Here is a table of points, one per row:
[   0   32   59  -22   14 -110   44   -7  -39    0   39  -13  -22   -9
  -23   -2    0  -47   45  -36   58  -23  -30    7  -35   38   25  -18
   -1   53   18  -21]
[  3  -2 -41  24  21   8 -12  26   3  17   7  24 -33   2  37 -22 -12  76
  12   9 -11 -59  19 -39 -30  31 -18  28   4  43 -14 -36]
[ -99  -26   32  -45  -80  -30   21  -19   42   46   33  -34    9   73
   69  -15  -48   56  -35   -9   74   32    2 -109   18  -33  -52  -50
  -71  -61   76    5]
[ 35 -12  16  10  26 -24   1   9  13   7 -18 -56  17   9  -8   9  -3 -12
 -57  26  13 -16  -6  17   9  17 -18   0 -39  37 -34  28]
[-35  11  40 -11  21   0   7  40   0  28 -34  12 -19  20  13  21  -6  14
   8  -1 -24 -10   7  -9 -45  11 -11  17   2 -16 -15   8]
[ -4 -25  -8 -19  23 -45   6  28   3 -10   1   8 -22  37   0 -47  -2  44
   6 -14  11  48  13  28  13  14   4  -5  33 -20 -11  14]
[ 30  28  -2  23  22  28  56 -26 -16  -9  13  18 -23  -8 -12  62  -9   5
 -16  33   6 -16  26 -47  49  60  26  28 -33  -6  27  -5]
[ 19  17  -6  34  16  22   4  -7 -12  16   0  26  32  32 -26 -33  -8  43
  15   2 -43 -11  14 -69   2  19  -3  15 -18 -18 -10 -36]
[ 10  10  13  -5 -40   9   5 -26  23 -61  -7  52  13 -23  39 -35  18 -48
  -7   1 -73  40 -33 -30  53  67  11 -23 -29  22 -47 -23]
[-18  11  39 -14  -7  16   1   5 -34   8 -15  39  35  -9 -14   7  27  13
 -24  19   7  -3  31   9 -14  -6   4   2  16 -37 -12  -4]
[   9  -28   59   31   -6   30   26 -127   17    0  -42    3   22  -57
   47 -127   63   10    7    6   34  -32   41  -24  -26  -12   24   40
  -31   37  -27   83]
[ -4  27  38   0 -23  26 -27  -1 -21   2  16  48  21 -40  21  31  14   0
 -37   3  22  10  13  20   9 -31 -12   4  30  13   8  -4]
[-31 -15   5 -19 -22  14 -17 -41 -25   1  45   5 -32  -1   0  12  11  31
  22  29  -5  14  22  32  46 -24 -23   2  18  42 -17 -41]
[ 44  57   1  27  14  26  21 -44  36  17  34  19   4   8  37 -31 -14   8
  12  -2 -36  10   4 -61  55  67  -2  23 -31   5 -19 -24]
[ 43  66   4 -55 -10  20  17  13  -3 -38  36  23 -30  33  11  -1  54  36
  21  37 -38 -63   7  31  23 -34  14  -1  18   2  24  81]
[-23  14 -10  -9 -58   1 -18 -27 -14 -21  39 -29   1 -39  11  53  24  41
  -4 -43   1  16  60  46  18 -21  -9 -27  22  26  -6 -23]
[ 11 -43  10  -5 -29 -23  44 -26 -18  15  -3   1 -39  49  -2  -4   6 -14
   6   7  15  28 -18  44 -12 -16 -37  19  25  -5  -3  12]
[  39   16   12  -32   -6   29   41   -6   64    1  -19   39  100   58
   24   18  -58   26   60   54   -7 -127  -30    8   81  -67   57 -127
  108   37   -7   43]
[ 12 -23 -14  -6 -80  -4  27   7 -15  48  30   5 -17  -9  -2 -23 -12 -68
 -14  11  -5   2 -25  40 -39   2  -9 -16  12 -50  -5   5]
[ 46 -26  49  33 -52   8  -1   9  69   0 -32 -33  19 -19 -56 -38  13 -24
 -12  25  -2  58  30 -30 -18 -50  85  19  46  10  41 -82]
[ 27  14  -4 -45  48 -37  21  47  40 -20  26  31  16 -21 -40 -49  11   9
 -14  10  11 102  -1 -13  35   6 -17 -15  38 -58  32  13]
[-79  48 -26 -41  18  14  34 -11 -28 -40  33 -13   5 -25 -25 -73  34  21
   8  20 -20   8   0 -17 -35 -24  -8  16  22 -13  11  37]
[-17  14  -5  47  20  15  33 -18  52 -37 -49  28 -26  12 -14   2 -45  17
 -10  10  38  -8 -54  79   4 -12 -44  21  15 -61  -3 -46]
[ 14 -39  34  16   0  24  18  21 -36   0 -12  -7  -8   7   6  -8  46  33
  26 -13  16   4 -54   5  23 -21  13  19  -7 -19  -2 -18]
[-33 -32 -57  -3  15 -11   6  26 -19  -2   7  23 -10  28   8 -15   7 -16
 -67   0  45  -3  -3 -46  11  10   1 -56  -6  40  50   5]
[  9 -85  -4  33   5 -25 -30   4  -7  19  20   0  15  -5 -12  20  30  -2
  -2  -4  -9  27  29 -18   5  -6 -37 -10   4  16 -33  53]
[-33  30  13 -15  -8  13  -4   2  11 -81   3  26   4 -13  28 -30  17 -59
  -7  -9 -78  35 -40 -38  20  19  10   1  -8  27 -24 -10]
[  95    9   25   70    5   -3   12   41  -73  -55   24   18   -8  -12
  -11  -16 -100  -65   50  -47  -22   30   49  -57   12  -36  -55    1
   29   46  -76   33]
[  8 -47  -9 -18 -13  30   3 -31 -38  23   4 -24   2  37  -7  49   6 -23
  25  40 -17  -6  14  19  -1  46  -2   7  -4 -25   8  -3]
[-22  -3 -48  16 -39  -7 -18   2 -27  11  -4  -6 -60 -54 -53 -29 -31  37
   6  90 -46   3 -30 -20  25 -15  22 -28 -20  39  13 -27]
[ 32 -26  25  -7   0  29 -21  23 -25  -1   4  -5 -18  -6  13  13  40  46
   5 -36  -3 -22 -41 -20  -6 -18  18   6   4 -35  -3  -8]
[-33  -7  36  13  25   4  15  26  39   2 -24  -4 -16   2  27   1 -15  11
  29   5  31   0 -14  60  20   5  -5  28  -4 -41 -12 -30]
[  3 -27 -24  -8 -45  23  26  21  18  64  50  -1  -9 -33  24  18  -6 -81
 -12  11 -25 -20 -28  30 -53   0  -5  -5   5 -27  17   3]
[ -14   92 -127   -7  -58  -74   31   -7   54   59  -79  -23   69   21
   27   80   82  -12   71   30   79    6  -51 -103   47  -17    4   69
  104  -12 -127    0]
[  2 -82  -8  29  -8   4 -10  15 -21   9   1  20  20  15 -14  13  21  37
  36  -8 -10  30   8 -16 -19   3 -25   7  11  23  -3  48]
[ 14   8   5  -1  43   2  42   7   5  18 -27   1   4  -3  -4  -8 -26 -14
  -3   4  33   0  -3  25 -21  16 -33  50   6  45   6   3]
[-56  -3 -19   5  47  -2 -11 -15 -11 -37 -33   9   3 -21  -1   6 -29   4
   8 -24 -31   7 -18  16  -8 -17  32  16   3  36  -7  25]
[ 33 -34  -7 -75 -40  -5  -6  10  12 -24  -4 -43  33  45 -16 -25 -21  -1
 -32   5  15 -29   3  11  20  29 -34  36 -38  13  -2 -25]
[  6  -8   2  -2  -6   4  44  -1 127 -48 -63 -12 -84 -11  -8  22   1 -48
  15   1   1  47  98 -43 -53   2 100 -25  -6   9  50   0]
[-13 -55  10   2 -40   3 -20 -28  29   8  22 -19 -24  36  -3  11 -15 -31
   8 -19   3   6 -17  56  -7  67 -10  -7  39 -17 -23  58]
[ 11   6  -3  44  38  12  16  35 -43  15  20 -33  21  51 -14  13 -14 -27
   3  11 -17   6  47 -16 -45 -40  14   5 -28 -36 -63  11]
[ -5 -17 -20 -55 -57  11 -11  46  15 -22 -16  -6  25  23 -13 -20 -45  23
  -6  -4   9 -30  -4  -6 -35  26 -18  43 -30 -13   3  -7]
[ -1   8 -27 -10  19 -24 -22 -48 -25 -24   1  -9 -21 -13  38 -14 -90  -2
  -3   4   6   3 -32  11 -43 -15  33  22  32 -26  21  16]
[-12 -10  27 -11 -38 -10  32  32 -13 -14  35  48  42 -99  -7  69  11  39
  22   5   5   1  63  16   6  -9 -31  17   3  -4  22  43]
[-75  -2 -14 -18  49 -16   0 -24 -13 -58  -6   4   6 -36 -10  18 -47  10
 -10  -4 -37   0 -27   3 -11 -32  38  28 -13  -5 -27  11]
[ 27  -1 -12  24 -13  22  16  -6 -43 -18 -33  19  -7   9 -15  68  -7  26
 -13  35   9  -3  10 -18  23  60  43   4 -42  -4  21  18]
[ 16 -30  24  13  12  34  -8  43 -19   3  11 -17 -10   5  28   7  25  40
  32 -28  -2  -9 -44  -7   6  -6  37  10  -1 -15   6  -9]
[-20 -25 -39 -13  16 -15   0  22  -6   8  17   3   1  11   0  -4   4 -33
 -67   7  39 -16  -5 -53  19   5 -22 -22  -6  47  59   5]
[-35  62  -9  30 -46  44 -54 -19   4  30  85 -27 -66  -5  13  -2  -5  40
 -24  47   8  25  -1  25  50 -44   9   7   4  74 -18 -60]
[-36  44  43  15   6  55 -44 -10 -49  25  -5  23  29  18   2  -5 -14 -18
  -6  24  -1  27  -4  -3   6  -6   1   0  48  36  15 -10]
[-26  19  41  -5  -3  18  -9   4 -37  11 -45  25  20  34 -10   9  25  22
 -20   6 -13  -3  26   1 -31  17  17  -3  16 -35 -26   2]
[   1   18   13   51  -43 -125    8   -3    6    2   84   77   17   18
  -89  -21    6  -24   10  -63   44  -38  -39   46  -27   20   72   -3
  -38  -27    8   -5]
[-25  72 -59  62 -30 -62  24  10 -14  -9  25 -78  50 -29  89  19  25  92
 -37 -82 -69  22   8  71  -1  54 -44 -17  69  35  36 -44]
[ 37  86  -2 -46  -1   2  13  18  14 -21  37 -13   6   2  32 -22  74  25
   9  39 -37  -4  -1  19   4 -21   7  20   5 -17  27  75]
[ 14  18 -10  -9  25   5  17  14   5 -35  -9 -37   9  34 -19  -5  -8 -29
 -69  -2  21 -29 -10   7 -34 -11 -17  10 -19  25 -31 -10]
[  7  41  -2   4  11 -62 -52 -48  27  13 -94  -6 -16   5 -70  12   0 -25
 -34 -41 -25 -27  15   3  43 -18 -48   0   1 -21  60   6]
[ 19   3 -19 -44  47 -23 -12  32  42 -30   3  25  36   3 -27 -31  20  31
  -5 -26  -9  89  14  -2  18  42   4 -29  33 -55  24  25]
[ 45 -17  25  -6  31  39   6   9 -26   6  19 -31 -27  -4  18  -1  43   9
   5 -56   1  -7 -62 -17  33 -28  22 -22  14 -25  10 -35]
[  3 -37 -12  13  44 -23  -5   2   7   8  27 -14  -1   2 -11  11  25 -42
 -44  18   4 -18  12 -11  -5 -10 -38   1  -2  26 -29  23]
[-25  -2  48 -17  15 -12 -34  48  27  14 -28  16 -24 -41  30 -15  28   1
  -4  18  44 -30  33  -7 -18   8  18  27   4 -59  -8 -12]
[-15  14  53  40  28 -56 -66 -31  82 -18 103   3  13  21 -89  40  31  -9
  60 -14  25 -27 -47  10 -78  58  -4 -10 -17  25   0  15]
[ -8  11   6 -16  -1  11  13  48  16   3 -23 -32  14   9 -18 -14 -43  10
  -8   5   5 -21  -6  -3 -31  29 -21  26 -17   7  -6   7]
[  1 -28 -59  21  35  27  28 -11 -45  13   0  25 -15  44   6  -3  33  -6
   0 -38  32  46  -9 -22   0 -19  10 -44   0  40  47  25]
[-73 -10  -1 -17  38 -22   7  -7 -14 -41  -2   8  12 -25  -3   6 -14   9
   1   6 -60   8  -1  13  23  -1  43  16 -35  -4 -49   3]
[-37  20 -17 -82 -14  64  -9  35  35  94 -47  23  10 -25 -52 -12 -36 -47
  65 -90  -2   0 -26  61  12 -17  19  36 -84  19  19  19]
[  67   45  -19  -55   49  -34  -33  -39  -29    3    0    5   38  -24
   14   28   11  -12   74   93   30   67  -53   17 -115   -5  -24  -60
 -112   30    9  -73]
[  4  38  -4 -26   0 -46  -9  14  45  11 -69  -7 -65 -11 -42  -8   8 -50
  17   1 -28   0  73 -30   9 -15  30 -19 -36 -11  48  10]
[  9 -34 -39 -45  13  -4  -7  12  -7  -4  14 -14  22  30  -1 -27  -3 -24
 -44  10  43 -18  22   5  20  31  -1   4 -17  46  11 -13]
[-21  46  35   0  -3  40 -58   0 -40  19 -21  44   2  26  30  -4  -4 -16
 -47   3  -8  14  -1  12 -17   3  23 -20  37  -9 -25 -13]
[ -2  25 -28  37 -85 -10 -14 -31   8   5 -22 -53 -77 -16 -57 -15   6  24
   3  33 -31  45  13 -10  38 -21  27 -33 -24  52  17 -30]
[-13  -9 -21  27 -19  42  -4  -7  -7  19  -1 -20  -4  17  -2   3 -34 -34
   2   7  12  15 -24  26 -58  46   2  -8  47   4  17  44]
[-25   4  46   4  28  -6  16  14 -19  30 -40  30 -17   2  38  -2 -22  -5
  -2   7  -2  33 -19  18 -21  13 -28  -6  31  24 -20  -8]
[  2  11  36  -7 -35  15  -7   4 -28 -18   1  61  30 -29  12  38  25   7
 -37   3  22  15  15  25   0 -41  -3  15  11  -3   4   8]
[ -2  21  15 -21  16 -41 -52  -6  39  18 -64   0 -30  23  -5 -12 -25   6
  16 -21  11 -22  44  47  36  26 -16   4 -11 -36   0  -4]
[ 41  -8 -29 -35 -25   9  -1  18   9  -6 -18   8  36  25  -6 -25 -32  -5
 -19  -2  23 -14  -8  21 -23  13 -17  64 -27  26  24  -1]
[ 39 -19 -27  13  39  51  22  -5 -38  17  16 -13 -19  42  18 -14  22  23
  30 -54   8  36 -29  -9  26  -5  41 -52   3   3  33   3]
There is one direction along which these points spread out most. How far along it is each point below, from 0 to 99? The average is 50, and the first point in the table lies past the average. One standard deviation of the points above along it is 16.
[-16 -26 -12 -11  -3  43  12 -49 -22  21  22 -33  -2  18 -19  30 -13 -54
  14  32  -8  -4  -6   8 -25  30 -29   3  38 -26  23  -5] 55
[ -31   -4  -23   82  -13   54  -38   37   -6 -107  -14  -68   -9  -39
   21  -29   29  -60  107   14   93  -60   10   26   62    1   -9  -14
  -36  -71   21  -54] 52
[-24 -42 -53   8   0 -28  10 -40 -19   3  -1   4  -5 -38 -36  18 -15  31
 -12  26 -48  -7   1  18  20 -27  13  -4   3  10  20 -21] 45
[ 14 -15  -6  -4  46 -13   5   6  15 -20  14 -37   1  32 -10   7  12 -27
 -57  11   9 -28  11  19 -14  -4 -19   3 -18  24 -54   3] 58
[  0  14 -56 127   1  13 -41 -11  48 -38 -22  -9  39   2  46   1  16 -38
  35  14   6 -40  31  40  16 -41 -73   7 -59 -72  52  13] 51
[ -7  24  44   9 -11 -12  23  39  18   3 -50 -83  -1  12 -23  22 -39  24
 -54  14 -17 -29 -23 -21 -23  28 -24 -10 -55  -9 -50  23] 61
[  10  -24   20  -53   10  -65  -36  -67  -10  -21   25  -47   15  -33
   37   15 -109   12   19    3  -17   11  -28   -5   -3  -30   32   67
   -6  -37   10   27] 59
[  78   10  -14  -24   -7   66    2  -39   -3    1   43    0  -12  -79
  -37   38  -26   54  -36 -108   48   13   47  -40  -19  -33  -54  -73
   17  -39  -56   24] 41
[-16  26  48  -2   8  37 -36 -20 -36  33   1  29  22  15  14  13   4 -12
  -6  20  -6  19  13  15  21  -4   1  12  33  20   6  -6] 36
[ 14 -39 -20  40  17 -37 -50  33  -6   9  28 -18  -6   6  24  20   8 -25
 -49   1 -17  -1  25 -24 -16 -18   9 -31 -15   4 -39  50] 52
[ -2 -42 -25  23  19  10   1  12 -10  84  15  14  16 -19  -1  -1 -16 -15
  15  19 -20 -28  35  -2 -10   5  -4   3  20  -6  28 -36] 52
[ 34 -13  -9  -6  17  -1  23  -9   0  -7 -15  40 -11  -5  33  -6  -5 -17
  13 -45 -37 -30  16 -31   6 -11 -13  -8   6  41   6 -51] 44
[ 12 -26  56   7  23   8  16  34  -3  26  -8  -1 -31 -41  39   0  43  -3
  -8 -14  16  -1 -65  15  28 -26   4   4  -3 -31 -14 -33] 47
[-13 -42   0 -19  16 -14  33 -31  -3  -4 -20  24  18  31   0  18  38   6
  29 -51 -77 -27  32   1   7 -38  -5  -4 -19  11 -10 -60] 45
[ 34 -20  31   5  14  26 -41  32 -11  34   6  -8 -14 -65  12  -4  26  43
  -6 -18  10 -35 -33 -31  -4  13  12  -7  26 -35   0  -4] 42
